Each path below is one point turned by a fixed rotation once a step. After each direction that follows a path, write how fast that rotation turns it, in degrees per step (0 if it stays still).
Each turn is a multiple of 5 degrees from 10 to 175, or 0.
Each row of a path follows its step; steps can be skipped.
path 1
step 0: [-22  24 -19  -5 -27  28   4   8 -10  -9   9  12  12 -13  11  24   5 -14
 -36  22  -7   1 -35  24  13  14  37  39  -9  20   3  11   7  -7  -6   7
  -9  -3  22   0  -8 -13  19 -27]
step 1: [  4  43   1   2  45 -21  21 -18  15  -3   8 -26 -13   3   9 -28 -22   8
   2 -14  37  34 -10   6   3  26  10 -15  28   5   5   1 -19   7  13   7
  -9   0  19   4   6   8 -18 -21]
step 2: [ 41 -17  -9  43  -5 -19  20  10  12  13   5 -27  11   8  -2  -6  14  -8
  -5  -5 -13   0  21 -30 -11 -21 -12 -16 -44 -15 -13 -23   8   4  -5  -1
 -13  28  16   0 -17 -29  -9   0]
step 3: [-25 -35   4   1 -24   9 -11   3   3 -11 -24  26 -26   2 -16  12  12  -3
   9  40  -6  -3 -21 -25   1  10  13 -15  16  10  -3   2 -26   8  11   5
  40 -19   6   9 -25 -40  -3  14]
step 4: [-23 -26  -7 -21  21  15  27  19  -6  12 -18  22 -17  27   0   3  -6   1
  -2   2   8  32  14  22  15  25   8  38   3   8 -22  -7 -10 -18 -20 -15
 -27  -2   4 -12   9  35  16 -27]
step 5: [ 35  14   1  15  38  14  10  -5  29  16   4  -8   2 -20  25 -18   0   0
  31 -22   3  -4 -24 -12   1 -24  23   7  10  -6   2   6  11 -18  15  13
 -10  21 -19  33 -18  28  24  20]
step 6: [ 25 -20  -7   8   5   5  -2   7  16 -19  11 -15  20  14  -4 -10  25   3
 -17 -12   6  -7   7  -5   6   9 -20  -2  -6  -6  14   9  -8  34   1 -18
  27  -5  -9 -26  35 -43  22  52]
step 7: [  2  -7   9   2 -25  40 -40  27   0  16 -14  -4 -13 -15 -15  51  -9   5
 -15  12   0  19  -2  22   2   8  14 -20  14 -15  16 -11  -8  -8 -43  -2
   7  -8  -2 -17 -11   3 -26  -6]
step 8: [-29  14   8  -4 -13 -37   5  28  -8 -11  17   1   1   7  10 -12 -19   4
  53  -1   8  35   1   1   3   8 -11   9  23  -1   2  -2  24 -19  -5  33
   8  17 -10 -16   1  22  33 -22]
[ -4  -1   1   2  -8   9  -2   1  -7   2  -6  -2   7  -9   3   0   1  14
   4   0  -6  -1 -11  -1  -1  13  -1   6  -3   4  -3   5  -5   3   9 -14
  -2  -7   6   0   9 -13   0   4]
115
[ -8   3   4   4   0  15   0   1   9 -10   8   7   1   0  -4  -9   9  10
  -3  -6  -5   4   5   2   3 -16   1  -1   1   4   5   0  -2   0  -4   1
  -7  -8  12   6   4   5   4   5]
60
[ -3  -6  -1  -4  11  -2   2  -4  -8  13  -7  -3   8   9  -7   7   6   8
  -5  -9   7   1   3   2  -2  -4  -1  -4   4 -16   2   0  -1   0  -4  -7
 -11 -10   5  -3  -4  -2  -1  -5]
140
[ -8   6  14   5   5   2   2   4   7   9  -9   5  12   1   5  -8 -11   5
  -2  -2   4  -5   7   1  -4  -4   6  -8  -5   0  -4   6  -5   0   7   2
   0  15  -1  -8   1  -2   5  -3]
100
[ -2  -5   7  -3   1  -3 -11  17  -8  -9  -6  -1   4  -2 -11  -6   5  -9
   8   9  -5   1  -1  13   0  -4  -2  -3  -2  -7  -2  -5 -12  -1   1   2
  -5   4  -1   3  -2  -5  -3   0]
85
[  1   8  -4   3   1  -7   7   7   1  -3   6   7   7  -2   2   0   6  -6
  -2 -10  -5  -2   7  -8  -4   8   5 -13  -9  -5  -1  -4  -5 -11   3  -7
   4 -10  -8   4  -2  -2  -1  13]
100
[  2  -1  -2  -5  11   2  -6  -1  -5   3  11  10  -7   0  -8   1  -1   3
 -19   3  -3   1  -4  10  -2   4  -2  -5  -1  10   1   4 -10  -1   2  -5
  12   0   1  -5  -5  -4   8  -4]
115
path 2
step 0: [ -3 -16 -38   2  -6 -25  17  14   3  19   6   2  20 -56  10  55   4 -18
  -6 -13  30 -19  28  -8  -2  23  29   3 -23  11 -37   6  16 -11 -31 -13
 -20  28  -5   5   4  21   1 -10]
step 1: [-52  12 -21 -33 -10  -8  51  16 -25  -6  16   3 -22  -3  -8  13  38  19
  19 -30 -13  13   0 -34  28  -9  21  21  19  20 -21  12   4   1   2  27
 -13  12 -20  24  13  -3 -19   0]
step 2: [ -7  17 -36 -24  -8 -22   0 -21  -7 -18   0  26  30 -30 -29  31 -13  40
 -23 -18   0  17  -2 -18 -21 -19  46 -21  16 -18  -6  24 -39  -8  -4 -21
 -13   7  -3   0  23  17  23  -6]
step 3: [ -3 -20   9 -39  23 -16  -1  14 -17   0  22  37  -3  16  -6  10 -16  25
  50 -16  -5 -10 -29 -17  18  14  22 -32  -9   0  -1  30  -9  -5  22  -4
  16  -2 -29  42 -10   9 -11 -47]
step 4: [  7  12  14 -18  19 -12  38  13  -3  -3  10  24  25 -38 -18  19  -8  14
 -13  -8  28 -16 -39  21  15  -7  30 -27 -28 -22  28 -28  14 -23 -15 -12
   3 -19 -39 -16  19  29  -5  19]
step 5: [  5 -23   1 -22  -7  -2 -13  42 -15  17   3  21  28 -14 -38  34  21  10
   6  26 -29   8 -25 -44  16  20   4  30 -44  27   7   0   5  -8  -8   9
   6 -34 -21  -5  -1 -11 -28 -12]
step 6: [ 27  16 -35  -8  28  11   1  16  21  13   4  34  -4 -19  -2 -13  27   0
 -34   9  23 -11   3 -30 -10 -48  30   7 -28  15 -28  -8  15 -38   2   2
 -16  -9 -37  19  33  -6  10   2]
step 7: [ 27  -1 -15 -16  26  13  11  29 -28 -18  -2  30  -7  25   0  34   6  24
   4   4  14  28  -5 -45 -43  -2 -10  20  31  20   0  -8   1  31   9  18
  -5  -9 -31 -10  21  26 -26 -27]
step 8: [ 17  -8 -12 -28   6 -16 -49  19  45  -3  -1  21   1  -2   1  12 -11 -12
 -25 -21  35 -14  13  -7  16 -14  30  -3  13 -26  11  17 -15  28 -10  14
 -20  -5 -38  20  23  41 -27  12]
[  8 -17  -2  -7  10  -3  -6   1   8   7   3   2  -6  -6   1  -3  -6 -12
   1  -7  -3   2   5  -4   4   3   6  -1  -2   0  -8  15   3  -5   4  -1
   8   2   5   1  -3  -8  -5   6]
135
[ -2   0  -1  14   0   4  -2  12   3   5  -3  -5   0   6  -4  -3 -14  -1
   0   2   7   3  15  -4  -5   1   4   3  -7  -2  -4  -3  -2   5   9  18
  -5   4  -6  -4   1   5  -2   5]
35
[  2   6 -12  12  12  -1  -4  -4  -3   9   4  -5  -5   3  -1   6   2   9
  -7  -7  -4  -4  -5  -2   0  -8  -8   3   3  -4   5  11  -3   2  14  -5
   8   1  -5  -1  -5   7   2  -3]
80
[  7  -1   5   1   9  -2  10  -6  -2   3  -3  -9  12  -2  -3   1  -2  -2
   2  -6   5  11  -9  -1   0 -12  -1  -1   4  -3  -5  -3  -6   0   2   3
  -6  -1   8 -16   5  -7 -12  -6]
140
[ -3  -5   3  -4   0  -3   0   9  -5  10   4 -12   8  -3   5  -8   5   9
  -5 -11   2  -7   7  -7  12   5  -4   8  -8  -1   1  -6   0   3 -10  -9
   2  -1  -1  -8  -2   1   2   4]
80
[  3  -6   1  -5  -4   7 -10  -4   1   1   8   2  -4   8  -1  -2 -16   3
   8  -7   5   4  -9  -5   3   3  -5  -2   7 -13   6  -7  -3   2   1 -11
  -5  11  -6   1  10  -1   3   2]
70
path 3
step 0: [ 21   5 -28   6  26  14  -4 -19  24   4  13 -29  20 -14 -31  -6  12 -25
   4  21  12  -4 -35 -42 -14  13  -3  -3  19  20  26 -37   5 -10 -21 -27
 -11 -10  -9   4  15 -22  -2   5]
step 1: [ 25  24 -39  -4   8  12 -41   1   0 -13  11 -19 -25   4 -25  -8   6  20
  -4  11   6 -16   3 -41   1   6 -44  22  10  16  13 -16  14  12   7 -12
  -5   7  15  20 -18 -40   3   0]
step 2: [ 33  10 -12  10  34  23 -41 -12  15   2  13 -21  -2  14  -6  32 -14  -7
 -13 -11   3  -1  -1  -8 -35   4 -26 -17 -16  22  -8  -4   5  30  13  22
 -43   7   5   1 -32 -13  -5  15]
step 3: [ 29  -2  -9   5  15 -13  -5 -18  24   0   6  -7  11  24 -44   4   7 -12
  18  -4  26   3  10 -14 -10   8  12 -28   2  16 -33 -14 -20  26  -1  23
  -8  -9   5  37 -29 -22  41  14]
step 4: [ -2  31 -49  31  32   1   9   0  22  25 -28 -32   1   2 -35  16   4  12
 -27   1  21  -6  -1   2   3  21  23  20  -2   3 -17  10  -9   6  -4   7
   9  -7   0  28 -30 -13  20   5]
step 5: [ 39  -5 -51  14  38  13  19 -18  16  23   8  12   5 -20 -12  11  -8   2
 -25  18  27 -18  -1 -32 -26  -9  21   7 -17  20  16  -8  13  -8 -13  -2
  10  -1 -30   9  -3   2  11  12]
step 6: [ 21  -1 -30  -8   2  13  -4  -4  26  27 -11   1   0   7  -2  17   6   6
  11   1  13  -5   7 -52 -13   8  -4  10   3  60   3 -25  36  -2   5 -18
  18 -11  23  33   6 -21  -5 -16]
step 7: [  5  14 -33   2 -14  46 -33 -13   8  11  20 -26  -5 -13 -14  29 -21  -9
   1 -19  24 -23  -9 -13  -1  25   3  -6  -5  17  -9 -14  29  16 -22  14
 -17  15  15  17   6 -37 -18  -5]
step 8: [ 49  -4  -3  12  13   9  -4  -5  11  13  17 -17  -7 -13 -25  16  13 -32
  21  -4  37 -11  13 -23  -3  21  -9 -15 -19  -5   7 -15 -28  14  -6  -4
 -17  27  12  10 -36 -40  -7 -17]
[-12   1  -4  -1   1   1  -4  -9  -4  -3   6 -11  -3   4   3  17   6  12
  -3   2  -2   0  -6   6  -3  11   5   4  -4   0   5  15   8  -3   0   5
   0  -2   4  -3  -4   2  -6   6]
140
[  3   5   1  -7   4  -8  10 -13  -6   4 -14  -7   3   0   8   1  -8   3
  -7   5   0  -2   2   1   0  -8   8   1   1  -2  -4   3  -4   0  -2  11
  -1  -6   0   8  -7   9  13  -5]
55
[ -1  10   7 -10   0   1  -8   4   5  -4   3   4   6   0  13   0  -2  -3
   7  -1   3  -5   8   0  -8   0  -2   6  -6   0   2   1   8   9  -4   8
 -10   9  16   4   5  -4   7   2]
70
[  6   1   4   1   6  -1 -11  -7  -9  -3  -3  -7  -1  -8  -3  -5   1  -1
   8   6  -3  -4 -10   0   5  -1  -7  -7  -2  -9  11   0  -5   3  12   5
  -7 -10   7   2   7  -6  -5  -8]
45
path 4
step 0: [ -8  -4 -26  -5  12 -17 -29 -23 -21  33  24  18  -3  34  -3   6  17 -24
 -30  -4   5  18  17  -3  -2  13  38   7   2 -21  29  24 -16  26 -20   1
   2 -16 -34  11 -13   0  -8 -31]
step 1: [  7  42   6 -13 -15  28 -24  25  13  23 -22  19  22 -34  -7   4 -33   1
  -6   2 -13   3  40  33  -3  38  -6   3  20 -28  14   1   3  -3   4 -31
  -5 -10  -5  10  17 -10   0  18]
step 2: [  5 -20 -13  -5 -17  11  10   6   1 -13  33  10   7   8 -16 -11  23  17
 -39  23   1  -3   9   9  19  -8   3  10  36  17  -4   6  14   1 -28  -3
 -29 -38 -44 -31  -6 -33  24 -15]
step 3: [ 19   5  -3  22  -3 -20 -22   2  49   9   1 -19  17  18  -9 -20  -1  -3
   9   7  -8  24  31  21  21  34  14  -4  -6 -20   0   2 -16  12 -23 -30
  -7  50 -20 -14 -12  30   6  -5]
step 4: [ 14  10  14 -10 -22  21  19   6  -4  18 -30   3   6   3 -15  17  -4   7
 -11   9  11   8  28  12 -10   3  10  -3  41  51 -33   4 -37  -3 -16  10
 -10   0   6 -32 -15 -28 -30  27]
step 5: [ 13 -21 -16  -4  -6  -9  -8 -34   8  10  39  19  10  27  -7  12  -1 -27
  -1  -4  -2 -21  14  16  12 -22   9  56  17 -18   5  13   6  26  13  12
 -29  30 -20 -18 -23  18 -19  -1]
step 6: [ 15  28  35 -24  -4  22 -27   7 -28 -21  -7  -5 -11  -6 -33  -9 -27  -8
  11  -8  21  13  24   7  -2  18  -2 -22  30 -15 -10  29  -1   6   6 -19
  29  29 -34   7 -21   6 -15  25]
step 7: [  4 -18   8 -18 -11  -1 -13 -14 -17  13  14  -9   5 -15  16  -6   2  -5
 -13  33  -2  -1  -4  52   6  -8  13  36  13   6 -42  20  15 -22 -19  34
  -6 -49 -22 -10  -8  17   0  14]
step 8: [ 37   2  -1   9  10 -11 -19  24   6   2  30   8  39  18 -32 -17  12  14
  16 -43 -12 -37  14  26  10  10 -15 -14  -4   0  -5  18 -12 -14   1  -1
  10  20 -22  10 -17  36  24   5]
[  1  -3  -2   6   6  -7  -5   5  -7   2   0 -18   1  -8   3   5   1   1
  -9  12   5   8  -2   3   2   2   7  -9  -5  -3  -4  -8   0   6  -9   9
  12   4  -3  -3  -7   4  -3  -1]
100
[-10   0   0  -5  -1  -8  -2   0  -5   8   5   6  -4   8  -6  10 -11   7
  -2   4   5   8   0  -1  -1  -6   2  -3  -3   9   0   3  -5  12   7   6
 -11  15   8   3   5   1  -5   3]
65
[ -4  -5   7  -7   1   3   9  -7  -2  14  11   3  -8   1  -5   1  10   0
   0   0   3  -7   2  -4  13  -1   6   8  -3   0   4 -13   4  -3  -9  10
   0   2  -3  -2   1   2  10   1]
140
[  4  -7  -3   1  -3   7   2  -3  -4  -1   2   1   6  -7   3  -7  -3   3
   0  17   2  -7  -5   7   4  -2  -4  11  -2   6  -4  -4 -13   5   8   7
   0  -4   2   7  -2 -17   3  -3]
135
path 5
step 0: [  9  24  24   2   1   9  16   8 -54   8 -24   8 -14 -10  -7  -7  13 -18
 -25 -27  16 -29 -20   2   5   7  42 -20 -37  20 -23  -5  -9  22   4  18
  10 -11   3  16  -4   2  26 -16]
step 1: [  7  -2   3   3   1  12 -10  -8 -12 -16  40  15   1   9  11  43 -16 -41
   4  -8  19  -7  -1   6  18  16  13 -15  -1   8 -32 -14 -25  22   2  54
 -16  -9  25  11  14  32  -7  11]
step 2: [  7   7  20 -38  18  25 -13 -19 -28  16  13 -15   1 -14   7  20 -47 -18
  -3  19  -4  10  37  -5  16  15   1  18  12 -16 -20   6  17  46  23   3
   9 -11  16   3 -24 -15  -8  -8]
step 3: [-35  -3  -5 -21  -8   7 -27  23  -8  -5   6 -25  22 -26  17 -21   2  17
  -4  32  -3   4  18  10   2   2 -12   9   4 -21 -16 -13  -9  24  37  -6
 -11  -3  11  32  42  18 -35 -24]
step 4: [-26   5  18 -18  30   9   1  12 -28 -35   1   0 -13 -10  22  11   0  64
 -14  30 -28 -18  11  -1   8  -2  18 -23   6   8   5  -8  -7  -4   1 -15
 -21 -10 -34 -21   3   2 -10 -18]
step 5: [ -2   2 -20 -26   2  -7  37  32 -25 -29  23   0  33 -42   8  -9  18  -1
 -19   6  32 -19   2 -13  -1  11 -15 -29 -28  19   2  -8 -23 -14  -8  10
   1   2  -9 -31   0 -23   3 -12]
step 6: [-22  18   0  -4  -4  27  67   7   8 -10  -7 -10 -20  -6  31  23 -13   4
  12 -20  10  11  10 -21  -1  24  -9 -21 -12  -4 -25  -3 -33   2 -21  24
   7  -3 -11  20 -11 -13  -1  35]
step 7: [ 19  -7 -15   3  -6  23   1 -24  22  15   5 -19  37  22  10  19  -3  12
   4   2  -3 -12  26  -6  -3  30 -33 -40 -24 -27   0  26  -8  16  12  28
  -3 -25  10  27 -13 -27  20  -9]
step 8: [-21 -15  11   5  13   3  -1 -12 -15  21   4  -4  45  22  -6   3   8  43
  21  15 -20  -7 -18  14  -8  23 -15  15  -6  -7 -47   4   6  35 -11 -17
  27  -5   6  18  21 -22  -2  27]
[  7  -4   3  -9  -2  15  -6  -3  -6  -1   6  -3 -10  -1  -7  -8   2  -8
 -16   0   6   3  -4   4   4  -7  12   1   7   5  -3   0   1   3   7   2
  -7  -5   0   3   3   6  -4   4]
25
[  4   5  -6   2  -8  12  -1  -2   4   9  -3  -3  -7  -4   3 -11  -1  -2
   8   1 -10   6  12   1   5  -3  -9  -5   7 -15   5  -9  -3   3   8   0
   0   2   1   6  -1 -10   2   3]
85
[  0  -5 -12  -2   7   5   9   3   3   2  -9   4  -8  -2   2  -2  -2  -1
   9   0  18  -8  -5   5  -5  -9   2 -17  -2  -1  -4   3  -3  -4   0  -9
  -3  -4  -2  -1  -5  -1   1   0]
55
[ -6 -14   5  -7  -1  -3 -14  -2  -3   0   3   0  -7   2   7  -6 -12   0
  10   4  -3   7 -12  -2  -2  -2  -8  -5  -2   0  -3   4   4  14   2  -1
   1   9   5  -6   1   3  -1  -7]
55
path 6
step 0: [  8 -11 -20  25  36  15 -27  20  -2  12  20 -26   8 -10  43   4  -9 -32
  22   6  12  -4  10 -34  28  16  16 -20 -11   6  12 -32   5   2  17  33
 -25   1  19 -16   6 -59  -2  -4]
step 1: [-23  12 -18  29  14 -25 -39   9 -29 -23 -18  20 -27 -16  34  -1 -11   1
  12  -3  10  -8  17 -23  18   8  -4 -60 -30  37   9  17  27  -4 -21  19
   7   1  10   8 -29   4   1  22]
step 2: [ 10 -36 -15  26   9 -40 -25 -22   3 -22 -23  -9   7 -14  15  10 -29  -9
  -2 -36  29   0 -20  30  23  23   9 -10 -12 -12  -2  11 -11 -45  15  46
  12  -3   7   4 -14 -27  29   8]
step 3: [ 30 -16 -20  30  38 -42  12  -9   7  -5   6 -20  15 -17  20 -41  12 -12
   2  -5   1  21  24   8  26 -22  20 -21 -58  15  12 -17  11   3  14  10
 -14  28 -17 -24 -24 -12   7 -10]
step 4: [-23   7 -18 -11   4 -19 -20 -14  -9 -52  16   2  21 -12  38  -7  23  -9
   1 -23   3  17  -4   1  10  10  22 -47 -10  -6  27  39  45   0  19  21
 -28   1 -12  -1  22  18  31 -12]
step 5: [ -6  -9 -13   4  25  -2 -28 -32  35  14  20 -27  24 -27  44   2 -16 -47
   3  -9 -12 -17   1 -25  14  21 -24 -17  13  -5  25  -7  -5  -1  13  33
   5  20   0 -13 -16 -17  51  -2]
step 6: [-14  -7 -42  28  24   7  -3 -23 -29  -8   6  -9  -1 -26  19   8 -21  -9
  19  20 -22   3  25 -22  21 -26  36 -55 -23   7  25  11  -4  27  17  23
  18 -19   5   0 -28 -15  -5  21]
step 7: [  5  -9 -28  37 -19 -25 -20   7 -26 -11  -2   1 -23   7  47   2  18 -36
  -9 -12  37 -27  11   7  18  23  23 -14   6  -6  22  44   0 -24  19  34
   1 -23  15  -9 -22 -11  14 -10]
step 8: [  0   0 -20  40   8 -38 -49  32  24  23  -3 -31  11 -25  17  -8 -25 -27
 -15 -33   4  20   9   7   6 -24  13 -20 -22   5 -12  -2  23  -6  10   0
   4  11 -13 -12 -36 -37  23  -3]
[  7   5   0   0   9  -8   4   0  -5  15   2   2   7  -7 -11  -6  -2   6
  11   1  -7   1  10  -5   4  -3   5  -4   5   9   2   6   2   2  -3  -6
 -11   0  -5   6  -2  -9  -4   6]
135
[  9  -5  -1  -9  -1   2  -3   0  -7   1  -1   2  -3  -8  -4   4   3   0
   7 -10   6  -5  -7  -3   5   2  -1  -1   6 -11   3  -5  -9  -5  14   7
 -14  -9   2  -6   9  -1  -6  -1]
160
[ -9 -12   3  -1  10  -5   5   1   4   2   4  -4   3  -1  -5   0  -9  -5
   5   8  -3   2  -3  12  -9  -3   4  -7  -1  -6  -6 -12 -17   6   1   0
   1   1  -4  -5   0 -11   3   3]
120
[  7   3  -6   5  -9  -9   5   0   7   7  -4  -3  19   3  -2   6  -4 -11
   0  -7   8  -3  -2  -7   0   0  -3  -1  -3  -7   6  -8  -2   5  -7  -3
   5   6   9   5   9  -4  -6  -2]
135
[ -1  -9  -9  -5   7  -7   7 -14  -6  -7   3  -2  10   3   1 -10   9   3
  -2  -6 -12   0  -1 -10  -5   4  -8   2   4  -4   2   2  -2   2   8  -7
   9   0  -8   1   2   6   4  -2]
45
[  3  -5  -6  12   9  -4   0  14  -6   2  -3   6  -8   9   1   2  -3  -1
  -5 -11   0  -5  -3  -5 -10   2  -2  -1  -1   6  -2   0  -3  -7   4  -4
   8 -13   5   6  -5  -6  -5  10]
60
